One turn sends every row of this set to another row. A few are shown first. Where does it send the rows asked after them?
ran: [ 10   3  11   5 -11  12  -9 -15   9  -4 -14 -25   4]
zibun: [ 10  16  13   2 -17  -9 -13 -11  -4 -10 -10  15  10]
zik: [ -7  -5 -14 -15 -13 -11   7 -13  19  -6  -9 -10  28]
lak: [ 19  11  -2 -23   4  -5 -12 -20   7  23 -28 -10   4]
sisip: [ -7   3  -2   3  -2 -20 -17 -14   8  20  13   4  12]
daviv: [ -3  -7   3 -11  -2 -15  10  11  -1  -3 -15   2   5]
Nam: [ -5   2  -7   4   2 -16 -16 -19   7  17  15   3  12]
lel: [  7  11  13  -1 -17  -7 -13 -14  -3 -11  -4  16  14]
Numav: [ -2  10 -12   4 -11  -2   4 -34  29   4 -12  -4  17]
movu: [  5  17   1   3  -4  -2  -6 -18  26  22  -3  11 -11]
lati: [  4  -3  -3   2   4 -15 -12 -16   5  19  16  -1  14]
lipag: [ -3  -5  14 -14  -8 -16  11   5   0  -6 -16   1  14]
kabik: [  6  10  17 -14   0 -12   3   3   8  18 -19   6 -12]
Ripom: [ 15   8   3 -26   1  -2 -10 -17   6  22 -29 -14   8]
vopu: [  4   4   9   2  -9  13  -6 -16   6  -5 -12 -29   8]
rufo: [  9  21  10  -3 -16  -7 -17  -9   4 -10 -15  16  16]
damu: [  3  24  -3  -3  -8  -1   3 -25  23  22  -5   6  -9]
pof: [  7  13  11 -11  -3  -4   9   1   4  14 -12   7 -17]
Ruve: [ -7  15 -14 -29 -12 -21 -16  -2  17   7  -6 -15   5]
sakuz: [ 24   8  -5 -21   3  -6 -13 -15   7  23 -26  -4  13]
noke: [-14  24  -4 -23 -11 -18 -15   1  19   1  -5 -15   6]
naf: [-12  17 -11 -25 -13 -23 -13   2  13   6  -7 -15   7]
tufo: [ -7  -8 -12  -8  -6 -13   7 -11  16  -6 -21 -10  25]
mudog: [  5   7 -14   0 -12   8  -1 -30  32   5  -8  -7  12]
Tum: [  3   5  13  -1  -4   9  -5 -14   9  -2  -4 -32   5]

rufo turns into lati
lel turns into sisip
lak turns into vopu
Now find these:
lipag turns into movu
Numav turns into daviv

One turn sends every row of this set to another row. A few are shown first. Where does it send the rows asked after them?
buzo: [ 11  -7  -6  21  11   7   7  15  24  -4  13 -10  -6   1   2   0  -2  -3
   9  -9  -9  17]
bar: [  8  -2   1  11  -6  -8 -17  -2  -9  -7   5  -5  -5   0 -15  15  -7  -5
 -19  -1   2  13]
Vut: [ 15   1   2   8   5  10  11  18  -5  19  17   4   3  -9   6 -16   0   0
   7   3 -24  10]
tatef: [ -3  15   2  -2 -24  -1   1   2   3 -16 -10  -5  21   2  -3   4  10  -5
 -18   0   1 -13]
rir: [  2 -11  -1   0  -5   2   0  -2  -4  14   9  -8   7 -13 -12  11  23   4
  -9   0 -21  15]
meb: [ -2   9   1  -5   9  -1   9   3  -8   9  12  29  -4 -15  19  -5  -4  11
   9  20  -3 -14]
bedi: [ 17   0  -3  15 -17   0   9   3  22 -23   6  -9   9   0   1   6  24  -5
  -2  -4  -7   5]
nulad: [  4   1   9   5 -19  -5  -9  -5  17 -24   4  -4   6   6   4  11  18 -22
   1  -7  -6  -6]
fipe: [-11   1  -8   0  30   2   0   9   1  10 -10  -5  -2   4  20  -1   3  -7
  12  -8   5 -18]
refav: [ 15  -7   0  21  -2 -11  -1   4  11  -7   9 -17  -3   1  -5  -6   3 -14
   5 -20 -11   8]
peb: [  6 -12  -2   1  14   7   6   0  -6  19   7  22  -8  -5  13   7  -7  20
  15   8 -10 -10]
ravad: [  3  12   3 -13   8  -8   8 -12  -4  -1 -20  23  12   1  18  -5   5 -10
  10 -11   6  -6]
noti: [ -5  16  -2  -4   0  -3   2  -8  -4  -6 -15  -2  20   6  11   9  24   5
 -14   7  13 -16]
Pakor: [-11  14   0  -5  -7   3  -9   5  -7  -8   2  13   3   0  10   5 -10   2
  -9  17  12 -29]
Zuze: [ -8  15   4  -6 -14  -5   8 -10  19 -20 -17   6  12   0   9   1   5   6
 -16   3   2 -13]
Mifik: [  5   9   1  17 -18  -9  -2  -5  27 -23   7   1   1   7  11   0  13  -3
  -9   2   0  10]
beni: [ -3 -19  -7  11  17   4   2   8   6  10  15  -2  -5  -8  13  11  29   2
  11   6 -15 -14]
Geden: [ 18   0   6   8  -6 -16  -6 -14  -3 -23   0  28  -3   2   7  11   1  -9
  -2   1  10  -4]
fidor: [-13   9   7  -2  10  -6   1   4 -13   8 -10  12  -3   3  16  15  -7  12
  -7  15   2 -25]
big: [ 11  -4   8  20  16  -8   0   5  13 -13   7  -3   3  10  -5   1   4 -22
  -1 -12  -9  17]
napi: [ 17   0  -2   4  23  -8   7  -3  -5   8  16   1  -2 -15  -5 -11   2  -5
   7  -2 -13  22]
Dod: [ -9  21   9 -14 -13  -7  -3  -7  -3 -11 -12  -1   8   1  14  16  15  -6
  -8   9   4 -13]
Muz: [  6 -12  -7  -4  19   9  -4  -8  -8  13  20  21  -2 -16   2  -2  -1  10
  10  13  -8  -9]
Lurul: [ 21  -7  -8   6   9   0  10  -1  -1  17   9  -4  -6 -11   2  -8   0  10
  18 -10 -12  15]
muser: [ 10   4  -1  21  -6   4  -6  12  15   1  18  -7  -2   7   5  -9  -1  -8
  -2  -4 -11  24]
neba: [ -7   9  -1 -12   7  10   6   5   3  -9 -11   5   1  -6  10   2 -13  10
  -7  12   5 -33]
lun: [-13  -3  -4   3  15   0  -6  -2 -11  10  -1  12   9   0   4   4  -2  12
 -12  11   4 -33]
sul: [  1   3   0   4  20   1  17  10   5  20   7  10  -1 -11   9 -12 -11   7
  11  -3 -15  14]
Sopu: [ 11   0  -1  -3  13  13  14  14  -9   6  11  12  -5 -15  14  -6  -3  10
   9  18 -11 -23]
vuk: [  8   3   5   5  -3   5  -4  -6  18 -24  -2   4  14  16   9  15  26 -15
  -1  -2   5   3]

refav turns into nulad
ravad turns into fipe
lun turns into Muz
Now find these:
muser turns into Mifik
tatef turns into Pakor

